Rotation paths and how fast each direction turns (degrees a step)
Each turn is a multiple of 5 degrees from 10 to 175, or 0.
Each row of a path follows its step; steps can be skipped.
path 1
step 12: [-32.3   7.1  -4.4 -23.5  33.0  45.8  -1.6  -8.1  32.1 -10.8  11.4  35.0
 -20.8   2.9  26.1  26.3   0.1  -0.8  -3.9  -4.3  15.8  30.9   9.5  33.3
  -8.7   2.0 -12.8 -14.3   9.5  15.2   8.7 -34.1   3.7  18.0  -8.8  39.4
   4.0  -0.2   3.2  -1.3 -18.9   4.1  10.5 -29.8   1.5  14.3  44.8   2.8]
step 13: [  6.1  -4.8  22.2  23.6 -21.4  41.4  30.4  10.2  22.1  -4.7  -6.5  -6.8
 -22.2 -13.0  28.1 -46.4  30.1   7.5 -11.6   1.3  16.7   8.4  29.1 -22.8
  21.8 -27.5   9.4  30.4  -6.0  32.8  12.8 -12.3 -20.0 -26.5   4.3  -5.5
  -1.3  13.2  -7.0  13.3  18.7   5.6 -10.6   2.3  12.6 -35.8  14.5  14.7]
step 15: [-13.7  16.6   6.9  -4.1  10.2  17.8  -4.2 -21.0  49.4  -9.5  45.3   3.9
 -10.3   6.8  -2.8  26.9  -4.0 -16.2 -23.4 -17.9   8.3   7.4 -24.9  -6.5
  -3.9  21.7 -36.6  28.4 -42.7   7.0   4.3 -15.4 -15.4  -5.9  26.6  -6.5
 -20.9  -1.2  22.6 -18.8  -7.4  -1.7  -1.9 -34.2  42.7  -9.6   1.6   8.3]
step 16: [ -3.5  -7.5  26.2  -7.8  -4.9  31.9  -8.9  -7.6  -6.1  20.0   1.7  11.1
  -8.4  -9.7  26.8 -77.7   2.1 -13.3  -0.5 -23.7  -4.6  12.4  18.0   1.8
  14.2 -13.7 -11.0  -8.4  -2.8 -11.5 -11.2  40.6  -8.8  10.6  11.2 -11.0
 -15.3   9.8  21.7  42.3  -0.3  -6.4 -22.0   3.0  36.8  -0.5 -21.3 -25.9]
step 17: [ 16.7   5.6 -49.2  20.2   4.7  17.8 -16.0  -9.1  -4.2  18.3   0.2   8.5
   0.1  23.4   2.3  24.2  -4.3  -7.9   0.6  14.7  42.5  10.8 -19.6  22.2
  -2.3 -20.3 -23.6   0.8 -32.5  19.3  19.3  -7.3   3.0   6.6  -4.7   4.0
   9.4  33.8  -6.1  12.6 -24.0   3.4 -47.5  15.7 -15.8  29.9 -11.4 -41.9]
step 19: [-18.0 -35.7   1.5  -6.5 -17.3  17.5 -25.1  31.7   2.4  12.1 -14.5  17.5
  30.6 -33.4  28.5 -15.7  21.6  12.5  11.2  -5.7   1.9  22.3  53.4  -1.5
   7.3  26.3  19.6  13.8 -20.6  15.4  26.3  -5.8 -11.0  32.6   9.2   5.4
   5.5  14.4 -19.3  19.1 -26.3  -2.9 -14.3  13.9  25.4  -6.2   8.6 -15.3]
step 22: [ -6.6 -22.7 -16.8  -8.5  -0.1  -5.2  11.0  11.3  -6.6  -1.5  27.8   2.7
  -1.0  19.1  12.0 -43.0  -3.1  13.9   7.0 -20.1   1.7 -15.9  14.6  11.8
  -7.0 -15.4   8.5  40.2 -41.5  22.4  22.1   1.9 -11.5  34.2 -34.3  24.6
 -33.9   8.5   5.3  -8.4  11.4  -8.4  -2.9   6.3  48.4  -1.5  15.2 -42.5]
step 24: [  5.2  15.5 -14.0  38.2 -19.2  -9.8 -14.8 -25.4  16.9 -18.1  -7.9  14.4
 -35.3 -21.5 -23.4  16.7 -23.2  13.3   9.7 -27.8  13.2 -11.9   6.1 -13.9
 -35.5  23.5   0.1  25.6  -9.6  11.3   8.4  -4.0 -23.6  13.9  12.1  30.5
  16.2  -9.5 -26.9  35.6 -15.1  -1.9 -40.9  -1.4  12.8 -27.8  15.4  12.6]
step 27: [-21.4 -10.9  10.0   8.2  -1.4 -10.8 -15.4 -22.8  -2.6  28.0   2.3   0.2
  -4.9   5.4 -38.5 -19.8 -29.6  21.1  36.5  -2.9  -0.6 -25.1 -28.2  -2.4
 -37.6  14.7 -12.6 -17.1  11.3  25.7  11.4  15.2 -27.6  12.3  -2.5  43.0
   6.8 -17.8  45.3   4.0 -20.4 -29.1 -26.3 -20.4  -0.9   2.4  -9.7  -4.6]
Directions:
[  2.8   2.4  -6.2   9.1   6.2  -8.0   7.2   3.8  -2.2   7.2  -2.8  -4.6
  -6.2  -9.9 -12.7   6.4   7.0 -13.4  -2.3   2.2   0.7   4.6   0.3   2.9
  -1.5  -6.1   5.2   2.9  -0.7 -11.2  -0.9  -1.2  -7.1   1.8  -6.7  -2.4
  -9.7   2.4  -0.9 -13.9   3.2   3.0 -10.5   3.4  -1.6  -7.0   4.5  -5.1] => 100
[  8.6   2.8  -0.2   1.5   2.1   6.1  -7.9  -1.3   6.3  -3.1  -5.5  -4.1
  11.8  -5.0 -12.6  -1.3  -2.5  -4.9   4.6  -4.5   2.2   5.1 -10.1  -0.4
  -5.8   0.9  -0.8   7.7  -0.8  -1.0 -11.7   8.6   0.1   0.9   4.5 -11.3
   2.2   4.7  10.6   8.7 -10.4  -5.3  -6.1   9.3   0.9   9.5   0.6  -0.7] => 40
[-14.6   9.0   0.3   5.3   3.7  12.7  -3.4   1.0  -8.4   1.2  -5.4   3.0
  -4.2  -5.6   6.5   6.5  -1.6  -1.7  -7.9  -4.1   5.0  12.0   0.9  -5.8
  10.1  -6.3  -7.3   3.1  -6.7  10.5   2.8   1.7  -0.7   2.3  -4.4  -8.8
  -9.0   1.0   9.7   5.8  -2.2   8.8   3.2  -2.7  -1.2  -2.3  -0.5  -2.1] => 10
[  9.9  -0.3  -2.5   6.8  -3.6  -6.0  -5.5   3.7   5.5  -4.4   2.6  -4.6
  -5.8  13.3   0.2  -2.8  -5.8   4.0   0.2  -8.5   3.3   2.2  11.1   3.9
   7.0   7.4  -8.8   8.1   5.5 -11.0  -3.8  -7.8  -4.7   5.3  -1.5  -9.2
 -10.6  -3.8   3.9   6.5   6.2   5.4  -3.2  -9.2  -4.5   4.3  -5.0  -1.7] => 45
[ -4.0   1.7  -4.7   5.4  -2.0  -0.8  -0.4  -2.1   1.3   5.5  -4.4  -7.8
   1.8   8.4  -4.5  -8.2   2.5  -1.6  -5.2   0.5   3.7  -9.3  -0.3  -9.5
  12.0   8.0  -3.7  -9.8   7.2  -1.4   6.3   1.8  -7.2  -8.7   0.1  -3.8
   2.5  11.7  -5.2   2.3  -3.4   6.3   6.6  10.5   1.4   4.6  12.2 -12.1] => 115
[ 12.6  -5.5   7.1   2.4   3.4  -5.2   3.6   0.5  -6.5  -5.5   2.5  12.3
  -2.2  -1.1  -6.8   2.7  -5.0   3.1  -5.3   1.7   9.1   1.3   6.1  -3.8
   2.7   3.8  -0.1  -9.7   0.3  11.4   6.1   8.5  -0.5  -7.9  -2.6  -8.1
  10.0   0.7   7.5  -0.3   7.9  -5.8 -13.1  -2.9  -8.7  -2.4   0.2  -6.3] => 110
[ -0.1  -4.3   9.0   5.3  -0.9  -7.7   6.7  -9.0   6.8   8.3  -0.6  -2.0
  12.1  -3.3   3.4  -2.3  -6.9   0.3   4.8   4.3  -5.1  -5.9  -6.7   9.0
  11.5   3.9  -2.8  -0.5 -10.4   1.9   7.2  10.6  -9.6  -2.3   2.9  -4.7
 -10.5  -6.1   8.6  -9.1  -1.4   0.4   5.1  -5.5   0.8   0.9  -4.4   2.9] => 60
path 2
step 2: [-14.7  10.7   4.9  19.4  31.4  24.7  16.6  24.3  10.0 -13.9 -12.2  45.9
  12.4  18.3   4.5  22.9  -4.3  34.8   1.9 -38.1  20.1   8.9  22.5  21.8
   8.5 -18.1  27.3 -13.9 -13.5 -11.9 -31.7   3.8 -20.7 -10.3 -35.7 -17.4
   7.7 -16.6  -3.7  -6.9  20.3 -28.8 -26.7   1.7  15.5   0.4   9.5 -25.0]
step 3: [  0.5 -18.5 -28.3  -5.6  -6.1   8.4  10.6  34.2  14.2  15.2  57.4   2.5
   0.9   5.4  43.7  -8.8 -20.2   1.3  -7.5  -9.7  28.7  14.7  -9.8 -28.3
  -4.9 -29.0   2.0 -13.6 -27.8 -22.5   9.2 -11.9  -6.9  11.9 -27.3   4.3
   8.3  -2.9 -34.1  -3.7 -14.4 -14.9 -11.6   1.7   5.9 -52.2  -7.3 -13.8]
step 5: [ 32.1 -22.8  -7.7  12.1  22.7  -5.3 -16.1   2.9  -1.6   2.2  40.2  23.8
 -12.3  12.8  22.5 -14.7  -2.7  -6.5  17.6 -34.4   1.7 -26.2  -2.9 -14.4
  13.2  -2.2 -11.6  -8.6   6.9   3.0 -10.9   5.6 -47.5  -3.4  18.1  16.8
   1.9 -50.5 -25.1  28.2  -3.7 -26.9  -0.6  19.9 -13.3  40.2 -16.4  -5.5]
step 7: [ 41.5 -20.1  13.2  -2.4  21.4   1.1   6.9  57.8   7.5 -29.5  30.8  21.0
  22.9   7.3   2.4  14.7 -16.1  -2.7  13.0  -6.3  23.3  21.0  14.7  -3.6
 -17.9  17.6  26.3   6.0   8.8 -17.2 -16.9   7.8  -5.1   6.5   3.3  -5.5
   3.5 -13.7  10.8   0.2   5.2   3.9 -41.7  13.2  -7.3 -22.2   4.3 -54.2]
step 15: [ 49.9  -2.5   5.4 -27.8 -10.1   6.6 -11.4  29.7 -10.5 -22.5   8.4  15.2
  42.6   7.4  29.7  29.3  15.9   9.6   4.8 -35.3  -5.3  -3.7 -15.5  11.4
 -11.1  -4.5   0.7  21.4  -4.7 -11.4   3.6  24.0  12.3  -7.1 -24.6  23.9
 -14.9   4.3 -13.4  -2.2  10.5 -40.4 -23.3 -25.7  10.1 -30.4 -13.3 -21.9]
step 17: [ 19.1 -22.2  -9.3 -39.3  52.6  -1.1  -9.0  14.1  -6.6 -10.1  22.7  -4.0
  17.8   4.9   4.1  17.3  39.4 -38.7  -6.7  -1.6 -12.8  -1.7  -7.0   8.4
 -15.5 -11.7 -18.1   5.2  20.2  15.8 -24.3  22.1  -4.4   9.4  10.7  20.3
  16.1  10.1 -19.3 -30.8  -7.0   0.7  31.3  19.0 -11.6  33.7 -30.5  -2.0]
step 18: [ 25.2  19.2  -2.4   7.3 -16.1  35.0   5.6  19.5 -26.8 -18.4 -15.6  25.1
  14.6   4.5 -17.4  14.1  19.3  12.2   6.5  11.4 -16.2  10.7 -15.7   9.1
  35.7 -31.3  -3.1  -6.1   8.3  10.3 -31.3  -7.4 -41.3  32.1  19.0  10.0
  10.6 -23.7  -2.2   0.9  20.1  -6.8 -27.9   6.2 -23.5  24.1 -42.8   2.3]
step 25: [ 18.2 -28.8 -28.4  -0.7  28.9  14.8  10.8   0.6 -19.7   0.9  16.3   0.7
   5.4  -3.4  -9.9  27.1  17.7  -9.6   4.2  31.5 -42.3 -25.3   6.1   7.8
 -12.3   7.5 -18.2  37.2   9.6   6.0   5.5  -6.7 -16.1  11.0 -41.8   2.8
   9.5  -3.7 -42.3  -9.6 -31.8  23.8  12.4   0.0 -20.7   5.8   1.6 -42.4]
step 26: [ 10.4   0.6   1.6 -13.7 -39.9  33.5  23.6   0.3 -59.5   7.3 -16.4  -4.3
   9.0  13.8 -17.7   7.1   2.1  -9.3  11.3  -6.8   2.5  -3.8  18.3   7.3
 -26.7  -8.1 -27.5 -12.2   5.5   3.9 -23.4  -9.8 -33.2  -9.9   0.6 -18.0
  16.6 -18.5 -18.7 -11.0  25.8 -29.9  16.6 -29.0 -25.7  21.0 -23.3 -25.5]
Directions:
[  2.2   2.9   2.0  -4.5   8.1   2.1   8.2  -2.4   5.2   3.8  -1.7   7.3
   8.5   8.5   2.7  -0.2  -4.8  -4.1  -2.6 -10.0  -7.5   3.0  -5.1  -9.3
   2.5  -9.4  13.1 -10.1  10.7  -2.9  -6.1   0.9  -7.3   8.5   4.8   7.7
  -0.7   7.1  -4.7   7.5  -1.5   2.0   3.3   4.6  -2.9  -6.3   3.3  10.7] => 25
[ -0.6  -4.4  12.6  -5.9  -2.6   9.4   3.4   2.3  -9.2   9.7  -5.1  -2.6
  -0.8   6.2   7.9  14.7   7.9  -8.0  -3.6   3.1  -2.6   4.9  -2.2   1.2
  -7.8   7.7  -4.2  -0.4  -0.8   3.9  -7.6  -2.2  -1.1   7.4   5.0  -6.7
   0.5   2.5   6.9   4.2 -12.1   3.5 -11.3   6.3   4.7   5.5  -1.1  -1.5] => 40
[-9.0  9.1 -0.8 -5.7  6.7  1.5  8.5  5.8  7.5 -4.9 10.9  9.2  3.7  2.4
 -1.2 -2.9  5.2 -0.3  1.8  7.4  7.6  8.0  3.5 -3.9  2.0 -5.9  1.0 -3.2
 -1.2  3.4 -0.2 -2.0 11.3  1.4  4.2 -6.5 15.7  5.9  7.0 -8.8  6.5  0.5
 -8.3  5.6 -5.0 10.3 -1.8  0.8] => 70
[  1.8  -1.9  -1.5   6.5   4.5  -7.6   1.4  -0.8   0.0   0.9   8.0   8.7
   5.7 -10.7  -0.1   4.7   2.8  -1.4  -3.7  -3.8  -3.2  17.6  -5.8   8.7
  -1.5  11.9   4.8  -7.2 -10.4  -5.0   3.9  -9.3   5.0  -1.5   1.1  -3.7
  -5.7  10.7  -3.8  -0.2  -3.7  -1.0  -3.5  -5.2  -4.2 -12.7   2.7  -5.5] => 85
[ -0.2   6.7   1.4   1.6 -10.8   6.9  -2.3   2.1   8.4   2.6  12.9   9.1
  -8.9  -1.3   7.5   0.6   2.8   1.4   0.2  -0.4 -12.5  -7.2 -15.3  -1.1
   0.5  -5.2  -2.3  12.0  -0.4   1.0  -3.0  -8.3   7.7   4.1  -3.1   2.3
   0.0  -3.1  -9.1   7.4   1.2   6.6  -5.6  -9.0  -3.8   1.2  -5.2   0.6] => 145
[  1.1 -22.7   3.5  -4.9   1.2   3.0  -1.8  -0.6   1.2   6.8   4.5  -0.7
  -4.3  -3.7  -0.1   1.6   7.4   4.1 -17.2   6.5  -3.9  -2.3   6.9  -0.2
   4.4  -4.4  -1.4  -8.1   5.1 -10.3   3.4   1.2   5.4   4.4   0.2  -0.8
   3.0  -3.3   3.4   3.0   9.1   3.1   5.1  -6.2 -12.6   2.5   5.2  -0.6] => 85
